One hidden turn or mirror swaps the rows below in pairs. Which row is each named row swapped with?
nitig: [ -2   1 -10  -3 -20  -6  -1  -3  -3 -11 -11  15  -8 -11  -1   3 -35  18
  20 -41  -4   4]
Gib: [  1  25  10   1   6  35  -3   8 -17   0 -15  21 -20  -4   3  25 -39  17
  17  -7  -4  10]
Mok: [ -5   0  22  -8  -7  -3 -26  21  -2 -24 -18  27   5  -3  21   9 -12 -12
  -7 -35 -28 -23]
Sikik: [ 32  22   2 -11  32 -22   9  -1 -15   5  22   3 -26  28  21  22 -23   0
 -14   2   5 -12]
gufet: [  5 -16  -4 -16   4 -12   8  40 -17  25  -5  -7  16  15  -1   1  18 -13
 -38  26   2 -18]
Zegav: [ 23   8   3 -33  -4  40 -18  14 -13 -17  13  24  10   8  15  17   2  11
  -7  26 -21  18]
zefa: [ 31   4  16 -29  -9  22 -17 -14  -5   4   1  16  24  15  28   0  -6 -12
  27  -7 -26  22]
mavu: [  4  13  15 -13  -4  -1 -17  26  -7 -17 -25  25  -3  -1  26  -2 -13 -18
 -20 -28 -27 -26]
dek: [ -7  28  19  -5  -6  33  -1  14 -23  -6 -17  13 -16  -5   4  18 -37  17
   8   2 -15  14]
Barok: [  5 -27   6 -30   2 -22  -7  15  29  18  11   1  16  24   8   2  -4 -27
 -16  -1  24 -30]
Suzas: [ 22  13  23 -18   7   4 -20 -27  -2  10   7  11  34  12  22  11  -7  -2
  27 -16 -23   3]
Rubi: [  6 -22   5 -25   6 -20  -3  27  13  25   4   0  12  21  12  -4   9 -32
 -30   8  10 -34]
beg: [-18 -26  32  -1 -17   6 -24   8   8   4   0  10  20  -3  11  30   9   8
  13 -17 -22  -4]
Ruv: [  2  34  14  -2  -2  31  -7   7 -20  -4 -18  16 -12 -10   8  20 -37  19
  10  -4  -8  12]
muvuf: [ -3  29  23  31  10 -16 -10  -8 -20  19 -15  -4  -9   5 -13   3 -16  14
  -2  -3  -1 -15]
pag: [ 15 -12   1 -15 -43  -5  15  10   0 -16  22   2  16  25 -20  11 -25 -33
   8  13 -11  -3]
lok: [ 35  27   6 -14  34 -15  17  -6 -16   4  17   9 -34  22  11  15 -22   1
  -7  -9   2  -6]
Mikam: [ 24   7  27 -22  -1  13 -21 -24  -7   7   4  15  29  16  22   4  -8 -10
  28 -11 -19  21]
vaveg: [  9  30   7 -17   5   4 -10  20 -19 -14 -27  17 -11  -3  22 -18 -23 -10
 -28 -22 -23 -22]
surup: [ 34  19  25 -29  18  -8  -9 -17   1  11   4  16   9  18  -5 -31 -25  23
 -23 -11  -4   4]
sema: [ 32   1   9 -30   4  13  -6  15 -26 -10  28  15  17   3   2  21  23   8
 -20  27 -23   4]
febi: [ 14  16  30  20  11  -6 -20 -32 -13  22 -15  -2   8   9   0   2  -1 -14
  18 -10  -9  -4]
Peno: [  0   4   3 -30 -25  25  -3   7   5   9   0   5   5  17 -34  -4  -9   9
  -4  44  14   7]
rogu: [  0 -11  -2 -27  -8  24  12   9   8  27  14   1   4  22 -13  20   4  15
   7  40  22   2]
suge: [ -5 -10  -7  -1  17 -10   3 -15 -11   9 -40   9  -2   6   5  -8  25  17
  -3 -14 -20 -15]
bek: [ 15 -18  23   2 -14 -25  14  16 -32  -8  18   3  10   0 -21  13  -5  25
 -33   5  -6 -12]
keb: [ -5   0  -1 -26  -5  13  13   9   1  41  15  -5   2  22  -9  11  -5  10
   4  35  30   6]
soze: [  7   9  21  -8 -11  -1 -20  29  -8 -11 -25  22   6  -2  26   5 -10 -20
 -20 -28 -34 -22]
Mapuv: [ 25 -14   3 -20 -48  -4  14   7  -4 -16  10   5   6  16 -31  -2 -16 -26
   5  17  -8  -2]
Rufeb: [  7 -30  35 -12 -23  -3  38   3  -3   1  -4   4   0  15 -19   2 -33   5
 -22  -9  20 -18]
Gube: [ 19 -23   0 -11 -22 -25  26   6  -3 -12  27  -2   6  22  -6  36 -26 -17
  12  -1 -14  -1]
Guna: [ 12 -25  14  -5 -21 -21  31  -1 -11  -6  24  -3   0  24   2  36 -21 -19
  19   3  -2   1]
rez: [ -6  -2   0 -12   7   8  20   5  -4  26  11  -5 -10  26  -1  37  -3   9
  10  37  27   2]
didig: [ 34  24  14 -13  37 -16   7  -9 -12   5  18  15 -19  20  14   8 -32  11
 -15 -16  -4 -10]
Riva: [ 28 -11   9 -26  -7  -3  -2  19 -23 -10  35  16  20   8  -2  18  19  21
 -29  21 -20  -3]
burum: [-13  27  18  21   5  14  -6   0 -23  12 -22   7 -17  -2 -17  14 -29  13
  10   3  12  -3]
mati: [  3 -17  10 -29  27   3  11 -20  15   2 -28  -2   9  11   9 -14  17 -16
 -19   7 -11 -32]
vam: [ 13 -13 -22 -13  -2   8   5  19 -33 -12 -30  24   2  -6   8  -8  -9 -26
 -13 -32  -7 -16]
fev: [  1 -18   1 -23  10 -18   6  28  -5  26   3  -7   9  16   1  -6  17 -19
 -37  24   4 -30]
fodus: [  7  28   6 -24  -3  45  -9  13 -19  -9  -7  27  -4   3   7  19 -27  13
  17   9  -7  19]
rak: [ 32 -27 -16 -24   3  15  19  12  -5 -11 -12   3  18 -15 -11 -16 -32 -22
 -20   9  11 -18]
Tapu: [ -4  -9   0 -29  -7   7  17  14   7  32  12  -4   3  21 -14  18  -1  12
   6  43  21   3]
Zosa: [  6 -12  35 -12  -7  16 -18  -5 -13  28 -22  25  25  13  -7 -11  -5  21
 -15 -26  -8  16]
nitip: [ 11 -16   8 -29 -12  -1   3   4  34   8  14   6  -1  14   4   2 -45 -18
  13 -26  19  -4]
Lati: [  9   9   1  -4  27 -11  22   6 -15  19  22   6 -33  24  14  27 -18   1
  10   7  21 -12]
ruko: [ 11  36  10 -21  12   6   5  18 -13 -11 -33  15 -12   6  23 -21 -23  -5
 -23 -13 -18 -22]
divo: [ 13 -26  14   1 -12 -19  36   2 -12   2  17 -11  -5  22  14  35 -16 -23
  21   4  -1  -5]
sorot: [ -2 -37  17 -22   7   5  -4  -6  27  15   8 -13  31  -5 -11   5  -8   4
   5  24   2   0]
giti: [ -2 -15  -2 -20  30  -4   5 -13   9  16 -29  -4  10  11  10 -17  28  -5
 -16   7 -11 -24]
Tama: [ 18 -13 -23 -13  -4   6  14  25 -24 -21 -21  13   3 -17   1 -10 -24 -25
 -18 -17  -4 -19]
gof: [ 11 -14   9 -27   1 -24   3  23  19  30   1   1  11  25  13  -4   0 -33
 -23   4  10 -35]
Dov: [  3  20  28  12   5  -4 -19 -29  -9  20  -4   4  22  21  10   6  -3 -15
  26 -15 -17  -3]
giva: [ 16 -17 -25  -9  -3   1   5  24 -31  -9 -20  21   5 -13  -3  -5 -12 -28
 -18 -30  -5 -14]
tiso: [ -6 -19  14  -8  -9   9 -13   3 -26  13 -30  28  26   6  -8  -7  13   0
 -14 -36  -7   7]
nipub: [ 19   7   2 -29 -32   7  -4  16   4  -5   8   6  18  12 -35 -20 -18   0
 -15  35  -2  -3]
sefu: [-11  -6  -2 -19  -3  12  16   9   6  30  22   1  -9  20  -2  28   4  13
   2  37  23  -3]
sidit: [ 29   8   7 -34   3   8 -13  22 -28 -13  28  24  13  11  11  15  13  11
 -15  27 -29  -2]
favek: [  2 -28   5 -27  24   4  13 -12   7   7 -27  -6  10  17   9  -8  17 -23
 -22  12  -2 -32]
dez: [  4 -27  30 -26   0   4  34  -8   9  -5 -17   1   5  18 -16  -6 -28 -22
 -25 -10  20 -21]
Did: [  3  28   9 -11   3  42 -10  13 -12  -3  -4  28 -16  -6  12  19 -37  13
   9   1 -10  15]

Swapped with Riva: didig
Swapped with Guna: Mikam
Swapped with keb: dek
Swapped with nipub: muvuf
Swapped with Peno: burum
Swapped with Barok: Mok
Swapped with sidit: Sikik
Swapped with bek: surup
Swapped with Ruv: Tapu

